A = [[-20, 459, 609, -57, -267, 446, -168], [-320, -199, 523, -153, 683, 164, -171], [759, 305, 355, -542, -283, -152, 155], [614, -271, -475, 661, -100, 53, 487], [-9, -99, -405, -133, -112, 726, -149], [855, -29, 398, 122, 236, -562, -386], [604, -110, 135, -86, 554, -280, 845], [-186, 37, 40, 576, -142, -72, 723], [-112, 344, 81, 449, -27, -167, -145], [-50, 387, -60, -189, 441, -135, 375], [541, 108, -425, 485, 620, 662, -173], [647, -441, 733, 685, 159, 498, -56], [-205, -335, 580, 27, -267, 174, 564], [-31, 689, -58, 90, -202, 837, 708], [478, 708, 561, 486, 679, 694, 342]]
Indices start at 0.
(0, 0) = -20
(11, 3) = 685
(6, 4) = 554
(3, 0) = 614
(14, 2) = 561
(11, 4) = 159
(5, 4) = 236
(12, 2) = 580
(10, 4) = 620
(14, 5) = 694
(7, 2) = 40
(2, 4) = -283
(6, 5) = -280
(14, 0) = 478
(8, 6) = -145
(4, 5) = 726
(6, 0) = 604
(12, 6) = 564
(13, 3) = 90
(4, 3) = -133
(11, 2) = 733
(5, 0) = 855
(5, 1) = -29
(10, 2) = -425
(8, 0) = -112
(3, 5) = 53
(10, 5) = 662
(3, 3) = 661
(13, 5) = 837
(4, 1) = -99
(5, 5) = -562
(14, 4) = 679
(8, 5) = -167
(0, 2) = 609
(10, 1) = 108
(13, 6) = 708
(12, 3) = 27

grid =
-1.75  +3.64  -0.06  +0.76  +1.23  +0.02  -3.20  +1.45  -0.41  -1.51  -6.53  +3.21  +3.98  +0.51  +5.75
-1.79  +3.53  -0.10  +0.76  +1.23  +0.02  -3.51  +0.48  -0.24  -1.51  -6.52  +3.19  +3.84  +0.51  +5.76
-1.74  +3.63  -0.08  +0.76  +1.23  +0.02  -3.43  +1.02  -0.41  -1.51  -6.53  +3.21  +3.97  +0.51  +5.76
-1.54  +0.19  -3.03  -3.91  -0.62  -0.23  +0.70  -2.62  -1.95  +5.61  +3.75  -3.84  -1.97  -4.21  -4.97
+3.10  -1.81  +0.78  -0.79  +1.23  +0.02  -0.15  +1.87  -1.69  -2.37  +3.69  +1.45  +3.78  -2.55  -4.48
grid[0, 0] = -1.75
grid[2, 2] = -0.08
grid[:, 14] = [+5.75, +5.76, +5.76, -4.97, -4.48]
grid[1, 9] = -1.51
grid[2, 13] = +0.51
grid[1, 1] = +3.53
grid[:, 7] = [+1.45, +0.48, +1.02, -2.62, +1.87]
grid[0, 7] = +1.45
grid[3] = [-1.54, +0.19, -3.03, -3.91, -0.62, -0.23, +0.70, -2.62, -1.95, +5.61, +3.75, -3.84, -1.97, -4.21, -4.97]
grid[3, 5] = -0.23
grid[0, 4] = +1.23
grid[1] = [-1.79, +3.53, -0.10, +0.76, +1.23, +0.02, -3.51, +0.48, -0.24, -1.51, -6.52, +3.19, +3.84, +0.51, +5.76]
grid[2] = [-1.74, +3.63, -0.08, +0.76, +1.23, +0.02, -3.43, +1.02, -0.41, -1.51, -6.53, +3.21, +3.97, +0.51, +5.76]
grid[0, 11] = +3.21
grid[4, 2] = +0.78
grid[:, 12] = [+3.98, +3.84, +3.97, -1.97, +3.78]
grid[2, 6] = -3.43
grid[1, 6] = -3.51
grid[:, 0] = [-1.75, -1.79, -1.74, -1.54, +3.10]
grid[4, 7] = +1.87
grid[4] = [+3.10, -1.81, +0.78, -0.79, +1.23, +0.02, -0.15, +1.87, -1.69, -2.37, +3.69, +1.45, +3.78, -2.55, -4.48]
grid[4, 13] = -2.55
grid[2, 9] = -1.51
grid[3, 10] = +3.75
grid[0, 8] = -0.41
grid[0, 14] = +5.75
grid[1, 3] = +0.76
grid[4, 11] = +1.45
grid[1, 12] = +3.84
grid[4, 6] = -0.15
grid[0, 5] = +0.02
grid[2, 0] = -1.74

X = 2  8  2  0  2  3  1  2
X[0] = 2
X[-5] = 0
X[7] = 2

B = -1.58  +6.29  +0.91  -4.70  -0.03  +7.72  -0.97  +2.71  -5.51  -1.22  +0.11
B[0]	-1.58
B[6]	-0.97
B[10]	+0.11
B[1]	+6.29
B[5]	+7.72
B[2]	+0.91
B[3]	-4.70
B[9]	-1.22

m =
-0.38  -1.50  +3.05  -3.88  +0.57  -2.33  +2.51  -3.75  -2.66  +4.15  -0.33  +4.74
+2.04  -0.96  +0.83  -0.58  -2.26  -5.86  +4.87  +0.61  -4.35  +0.68  -1.35  +2.98
+3.52  +0.13  -0.44  +0.64  +6.77  -2.27  +0.60  -1.28  -2.95  +1.34  -3.39  -3.24
-0.88  -2.02  +1.26  -4.92  +3.14  +0.13  +1.35  -5.78  -1.52  +3.40  -0.76  +3.02
m[0,0] -> -0.38
m[3] -> [-0.88, -2.02, +1.26, -4.92, +3.14, +0.13, +1.35, -5.78, -1.52, +3.40, -0.76, +3.02]
m[:, 9] -> [+4.15, +0.68, +1.34, +3.40]
m[:, -7] -> [-2.33, -5.86, -2.27, +0.13]
m[2,-9] -> +0.64
m[:, -12] -> [-0.38, +2.04, +3.52, -0.88]
m[2] -> [+3.52, +0.13, -0.44, +0.64, +6.77, -2.27, +0.60, -1.28, -2.95, +1.34, -3.39, -3.24]
m[-3,6] -> +4.87
m[:, -10] -> [+3.05, +0.83, -0.44, +1.26]
m[2,10] -> -3.39
m[-3,7] -> +0.61
m[-1,7] -> -5.78
m[1,-2] -> -1.35
m[-4,8] -> -2.66
m[-1,-8] -> +3.14
m[0,-9] -> -3.88
m[-3] -> [+2.04, -0.96, +0.83, -0.58, -2.26, -5.86, +4.87, +0.61, -4.35, +0.68, -1.35, +2.98]
m[-3,9] -> +0.68
m[-3,-1] -> +2.98
m[1,-10] -> +0.83
m[-3,-7] -> -5.86
m[3,8] -> -1.52
m[1,0] -> +2.04
m[2,-6] -> +0.60
m[-2,0] -> +3.52
m[-2,-7] -> -2.27
m[-4,-11] -> -1.50
m[-4,-6] -> +2.51
m[0,-1] -> +4.74
m[3,10] -> -0.76
m[3,11] -> +3.02
